In the data rows, 128 means zero.
Here are some points:
181 62 127 62 76 153 191 140 182 131 134 105 129 100 138 118 169 144 136 113 110 144 160 119
221 0 142 6 47 176 243 142 234 133 148 85 137 98 131 138 175 158 149 107 95 161 165 113
168 126 120 136 121 138 137 147 138 141 129 174 111 67 132 82 153 146 102 145 137 122 169 125
27 189 124 160 159 90 72 93 74 102 104 77 141 221 126 181 84 91 150 110 136 130 60 139
188 105 114 118 106 143 151 157 152 148 137 180 116 46 130 87 162 161 117 138 123 123 183 118
0 255 120 255 250 66 0 81 0 118 105 136 119 224 112 150 48 79 108 148 170 90 44 160
25 255 114 255 232 69 0 110 0 125 113 170 118 155 118 128 70 94 110 153 162 85 88 155
213 30 135 41 64 171 216 146 210 138 141 122 126 78 137 103 172 156 132 119 113 153 175 111
255 21 131 50 61 191 229 166 222 160 149 172 111 24 131 65 188 178 113 139 116 145 214 108
48 248 118 253 213 86 19 109 25 125 109 168 113 147 121 111 77 101 97 153 166 96 100 149
121 144 124 136 132 125 117 131 121 129 124 139 125 119 126 112 131 128 116 134 136 124 135 129
231 41 128 68 68 170 208 161 204 148 144 162 118 36 134 84 178 170 122 131 112 146 200 107
11 255 118 255 224 75 1 90 1 120 105 132 116 194 126 145 62 83 115 140 162 87 66 150
127 114 127 100 112 131 145 130 144 124 125 114 129 132 131 131 141 128 131 123 125 134 131 128
87 214 117 211 184 101 49 131 61 136 126 180 121 114 119 114 100 122 107 154 150 95 120 140
215 79 123 96 85 158 178 165 176 151 145 180 115 31 136 89 177 162 124 136 115 127 194 117
208 0 151 0 34 179 255 131 255 121 151 48 145 136 131 164 170 148 156 96 97 169 141 106
105 164 119 159 146 106 93 135 104 126 131 154 129 113 122 137 129 129 125 134 127 116 126 134
0 255 137 244 235 55 0 65 1 91 100 83 149 255 115 210 27 61 153 120 146 113 0 151
23 107 144 54 98 107 151 80 150 75 108 0 167 255 133 250 91 77 186 70 103 164 25 131
127 58 146 33 70 139 194 122 201 105 138 53 155 173 129 190 139 126 165 96 98 156 103 116
226 63 124 75 77 160 195 167 193 151 149 171 125 33 128 93 183 170 131 135 108 131 195 116
214 79 123 89 90 160 178 164 179 152 145 173 121 46 128 82 174 161 113 139 117 128 190 117
100 170 121 160 144 103 96 130 97 122 126 132 135 129 125 137 127 118 136 124 123 117 123 140
180 99 123 103 101 146 161 152 159 140 132 157 122 70 128 88 161 149 113 136 123 137 175 125
0 255 126 255 236 48 0 83 0 101 107 112 143 244 117 197 43 69 150 126 145 101 21 156
114 185 114 185 159 109 81 140 86 138 130 180 117 92 124 110 127 131 111 147 138 100 141 136
192 82 124 87 88 151 180 155 173 138 142 149 125 61 134 106 164 151 131 126 110 134 178 118
0 255 124 255 255 49 0 82 0 110 110 125 134 237 110 175 34 71 128 140 154 91 30 161
182 100 122 105 108 150 158 150 159 145 133 162 115 70 131 87 158 153 108 142 131 126 172 121
255 0 155 0 27 208 255 152 255 143 166 96 132 72 133 115 194 171 140 114 94 169 186 102
35 213 131 190 179 84 49 107 60 111 119 111 146 194 116 176 83 97 141 126 130 115 69 142
206 43 128 48 67 161 209 146 204 139 141 121 128 75 132 115 170 158 139 117 109 143 173 110
150 102 126 96 104 135 155 139 157 127 134 121 132 109 130 128 146 137 134 119 116 136 146 126
245 98 104 134 100 161 160 188 157 170 150 241 98 0 137 43 191 170 98 153 129 109 229 121
141 121 126 117 115 128 138 139 142 128 131 139 131 100 129 124 138 138 131 128 121 131 145 126
208 79 128 88 89 155 177 163 180 146 147 164 129 51 131 94 168 159 129 131 111 128 186 118
79 191 113 183 168 100 68 120 75 130 120 147 120 136 123 133 108 121 115 141 142 107 110 133
99 144 123 129 130 123 119 116 114 120 116 104 125 153 134 134 121 114 125 123 133 126 115 129
0 255 120 255 255 52 0 89 0 114 109 146 130 216 111 152 38 75 117 147 163 87 45 163
128 103 133 89 105 131 149 128 156 122 129 103 141 140 125 147 134 139 137 122 115 139 120 119
164 60 132 55 77 153 192 130 185 125 127 88 132 121 139 130 151 138 138 110 113 150 148 116
84 228 115 228 200 93 37 130 48 139 124 190 115 108 117 106 97 120 94 160 156 89 125 143
0 255 120 255 255 54 0 85 0 117 105 153 120 212 115 143 38 73 107 153 173 83 46 160
171 127 118 143 121 132 131 157 134 146 134 183 120 49 133 83 152 152 112 142 127 115 178 119
58 234 118 232 195 75 30 127 40 124 129 173 133 126 117 147 83 118 131 144 136 96 102 142
225 0 146 10 49 182 243 144 239 136 145 99 134 93 133 120 174 160 136 116 106 161 171 108
204 71 121 86 86 158 183 152 178 147 133 154 112 56 137 86 168 161 114 133 121 134 188 112
136 70 140 50 88 150 182 122 185 116 127 68 140 165 130 153 129 131 137 112 117 151 120 117
144 167 115 177 151 120 96 146 103 145 127 196 113 66 130 81 129 147 104 153 143 103 158 124
160 76 131 71 85 146 183 136 181 124 133 103 136 113 130 129 141 137 135 114 111 147 154 117
194 0 149 0 46 169 241 137 236 119 150 63 150 130 128 167 160 148 159 101 91 169 143 111
0 255 125 255 250 55 0 79 0 112 102 130 127 230 118 163 37 70 123 141 165 90 34 158
Here are 12 more points, each followed by its number:
204 15 140 20 56 169 227 141 220 129 143 86 138 107 138 129 178 146 146 103 104 159 159 118 0
61 222 119 211 196 100 43 111 49 128 115 143 121 164 122 118 86 102 103 145 157 98 98 143 1
255 0 143 4 35 202 255 159 254 150 157 126 123 47 133 95 196 175 134 122 103 164 199 106 2
198 125 107 144 119 144 138 169 130 157 141 211 106 17 136 66 169 157 108 151 131 107 198 123 3
11 136 143 83 122 100 124 79 125 74 103 7 163 255 128 233 82 73 178 83 115 162 20 135 4
80 205 119 203 179 94 54 124 64 128 118 165 124 126 121 115 103 118 110 147 148 107 115 137 5
30 86 140 28 88 124 169 72 161 77 101 0 158 255 136 243 100 70 176 64 113 170 24 133 6
111 203 112 207 179 107 61 137 65 143 123 190 114 93 123 87 114 130 97 159 154 93 139 137 7
246 51 123 80 76 177 200 167 198 159 145 184 112 23 135 59 189 173 108 141 122 134 207 111 8
73 214 116 213 188 97 46 120 50 129 113 161 117 138 123 109 102 112 100 150 154 107 114 146 9
43 251 114 253 215 82 16 109 15 126 110 164 111 148 123 115 85 99 102 151 163 89 98 149 10
164 29 142 20 59 160 222 119 213 115 130 59 137 144 139 152 160 134 149 98 109 161 132 113 11
Which of these numbered points is nearest to each point below by angle, seen from the average point of the first points? Its number follows each.
0 215 136 165 179 69 44 68 55 81 99 33 162 255 117 251 37 62 178 97 130 143 0 143 > 4
5 222 124 201 190 85 43 82 41 102 95 87 127 236 126 163 73 78 128 121 154 121 52 146 > 1
52 58 148 5 72 131 195 75 191 74 107 0 164 255 138 245 103 90 181 70 107 175 28 121 > 6
126 101 125 88 101 135 157 119 155 121 118 91 127 143 133 136 140 130 132 114 125 140 126 121 > 11
83 205 117 204 177 101 58 122 60 128 113 165 117 123 128 101 110 113 105 148 155 106 119 142 > 9
219 35 137 45 65 177 217 151 213 142 144 133 125 66 132 105 169 161 129 126 112 146 182 107 > 2
84 110 135 76 110 120 150 106 154 100 118 57 149 197 129 178 108 114 153 106 116 146 85 119 > 6
116 198 113 212 171 112 70 133 70 142 121 194 101 82 134 85 123 130 95 156 156 92 143 134 > 7
3 255 121 255 247 65 0 90 0 125 106 153 117 200 112 131 46 88 95 159 176 89 58 151 > 1
105 165 120 161 149 113 96 129 102 131 122 154 124 117 124 113 117 135 115 143 141 116 127 124 > 5
67 223 118 224 190 97 41 114 41 128 106 166 115 132 133 100 94 107 108 149 163 98 111 139 > 9
1 255 122 255 243 73 0 85 0 123 97 138 116 208 121 124 53 79 99 151 174 91 62 155 > 1
198 18 142 17 57 172 232 137 221 125 139 84 134 112 133 132 174 149 141 112 106 159 155 113 > 0
233 0 149 0 43 186 254 144 245 133 148 86 138 101 131 122 179 160 140 112 100 169 169 111 > 0
182 40 141 34 65 162 211 135 206 123 134 87 139 116 135 136 169 142 144 110 107 155 147 116 > 0
113 191 113 200 173 109 71 140 77 140 124 195 112 84 123 90 112 135 94 158 149 103 148 133 > 7
202 83 124 96 95 155 171 160 173 147 139 177 119 48 128 81 168 163 114 143 124 133 185 118 > 8
184 147 115 160 131 136 118 168 125 153 139 218 113 30 126 69 153 151 99 158 135 108 188 129 > 3
189 40 135 41 68 168 211 138 203 130 136 98 128 107 137 116 172 145 131 114 114 151 159 117 > 0
171 66 137 60 82 148 188 142 189 125 140 111 142 105 130 131 151 145 144 118 106 146 150 116 > 0
159 81 131 76 93 144 175 138 179 125 135 114 137 114 128 129 148 143 133 120 111 143 146 121 > 0
255 0 145 28 51 188 241 163 239 149 155 144 127 47 132 88 187 173 127 129 103 157 199 108 > 2
154 44 144 29 66 159 209 125 203 112 134 64 142 149 137 162 148 127 153 99 106 158 128 119 > 11
0 255 122 255 255 54 0 83 0 117 108 137 129 228 110 160 23 75 114 149 165 85 38 154 > 1
255 0 139 16 45 196 252 164 243 150 157 135 123 47 128 94 193 174 128 126 99 158 204 110 > 2
0 255 125 255 255 58 0 84 0 115 105 144 125 225 115 146 32 68 110 152 175 86 40 161 > 1
79 89 140 55 92 130 168 95 168 94 111 24 147 229 135 189 113 102 155 88 116 161 76 124 > 6
74 223 115 219 187 89 44 129 49 130 126 173 123 121 118 126 95 116 115 150 143 97 115 144 > 5
0 255 122 255 243 61 0 91 0 114 108 142 124 205 118 155 38 75 119 146 164 89 55 153 > 1
140 175 115 187 154 117 91 150 95 143 126 197 115 67 128 75 131 136 94 156 145 108 163 136 > 7
53 252 113 252 212 79 10 120 18 132 120 177 120 134 118 121 79 108 112 154 158 86 101 146 > 5
66 211 117 208 179 95 56 112 53 124 111 148 115 137 132 122 101 110 119 139 150 102 108 136 > 10
90 40 147 9 62 140 204 92 202 88 115 0 157 245 141 214 123 107 167 75 106 173 67 116 > 6
87 211 117 208 180 95 52 130 59 133 122 174 122 114 121 118 105 122 114 151 145 96 121 138 > 5
219 77 115 98 94 166 172 159 171 157 133 182 101 38 139 64 183 164 101 144 134 126 195 119 > 8
230 0 145 5 38 184 252 140 244 135 145 83 136 94 136 125 175 160 143 107 103 166 168 103 > 0
203 53 132 59 74 161 198 153 201 139 145 140 129 69 132 111 169 159 134 127 111 140 171 112 > 2
53 254 112 255 221 85 7 112 16 135 114 177 109 142 118 104 73 106 86 161 171 88 102 150 > 9
91 209 116 213 181 98 54 135 64 135 129 188 116 101 123 115 101 127 109 155 148 97 126 136 > 5
137 193 112 206 167 122 74 147 74 153 124 208 103 65 130 67 127 138 85 166 157 91 162 134 > 7
85 204 116 199 179 104 57 122 57 133 113 157 118 128 129 103 114 111 106 144 151 100 122 143 > 9
255 0 154 0 27 216 255 159 255 152 167 122 121 42 138 96 203 177 140 116 95 168 209 100 > 2
28 255 114 255 235 72 0 105 0 129 110 165 116 161 120 121 72 89 104 152 167 81 87 158 > 10
0 246 132 210 213 59 14 64 23 85 94 53 154 255 119 221 33 56 162 102 138 126 0 148 > 1
76 210 117 207 183 100 54 118 59 131 116 154 117 136 125 111 105 112 102 146 154 98 113 140 > 9
153 140 111 148 128 124 120 147 117 138 128 163 117 74 133 93 155 135 113 132 128 118 166 134 > 3
0 255 121 255 239 58 0 79 0 105 100 104 134 247 120 169 45 62 130 127 156 98 34 158 > 1
58 154 124 132 137 99 102 109 107 101 120 90 142 183 130 183 103 105 155 109 121 134 82 132 > 4
95 78 135 49 83 132 173 104 171 101 117 33 148 207 134 192 127 116 158 92 110 157 85 122 > 6
129 69 134 55 83 137 182 119 179 108 124 66 140 158 137 158 145 128 150 102 113 152 117 119 > 11
74 223 114 223 188 93 41 124 45 132 116 167 119 124 122 112 100 112 106 147 151 99 118 143 > 5
168 65 133 66 80 146 186 142 190 125 142 117 137 100 128 136 157 149 143 117 107 146 149 115 > 0
27 178 130 150 151 90 83 95 89 95 111 80 143 217 129 196 77 96 159 109 126 132 57 130 > 4
70 244 106 255 207 84 17 124 15 134 117 195 104 105 129 102 98 114 99 160 161 84 117 147 > 5
228 68 120 92 83 164 186 166 180 153 142 183 109 25 135 69 183 165 113 139 119 134 205 117 > 8
11 239 125 222 201 71 24 96 30 107 109 114 138 206 122 172 62 90 141 129 142 109 58 143 > 1
199 83 120 100 94 154 173 158 172 143 138 168 114 51 132 84 166 155 115 135 123 135 188 120 > 8
131 79 141 58 90 146 178 122 179 115 126 76 141 161 131 152 136 126 138 112 115 148 120 120 > 11
100 63 141 34 78 143 186 102 182 97 113 25 146 215 136 181 135 107 154 89 120 165 87 124 > 6
208 143 109 167 133 142 122 179 127 166 144 248 105 6 123 47 163 166 85 168 138 104 204 130 > 3
82 105 143 71 100 128 155 105 158 99 120 50 150 208 133 185 110 107 157 102 118 151 79 122 > 6
115 186 114 193 163 115 80 134 77 140 118 174 108 96 135 87 126 123 97 147 149 101 148 138 > 7
53 254 116 252 216 78 10 123 22 131 121 178 127 139 109 122 76 110 104 158 155 92 100 152 > 5
144 70 135 55 81 145 184 128 185 117 133 85 140 139 128 153 145 136 146 107 111 152 129 118 > 11
210 126 107 154 123 152 136 171 135 164 134 227 96 14 133 38 171 161 81 158 146 112 209 130 > 3
174 144 112 155 134 137 123 155 118 152 125 198 107 46 134 57 154 148 97 154 143 108 183 128 > 3
26 177 127 145 153 96 85 87 84 100 102 64 137 234 131 183 87 92 149 108 136 132 54 132 > 4
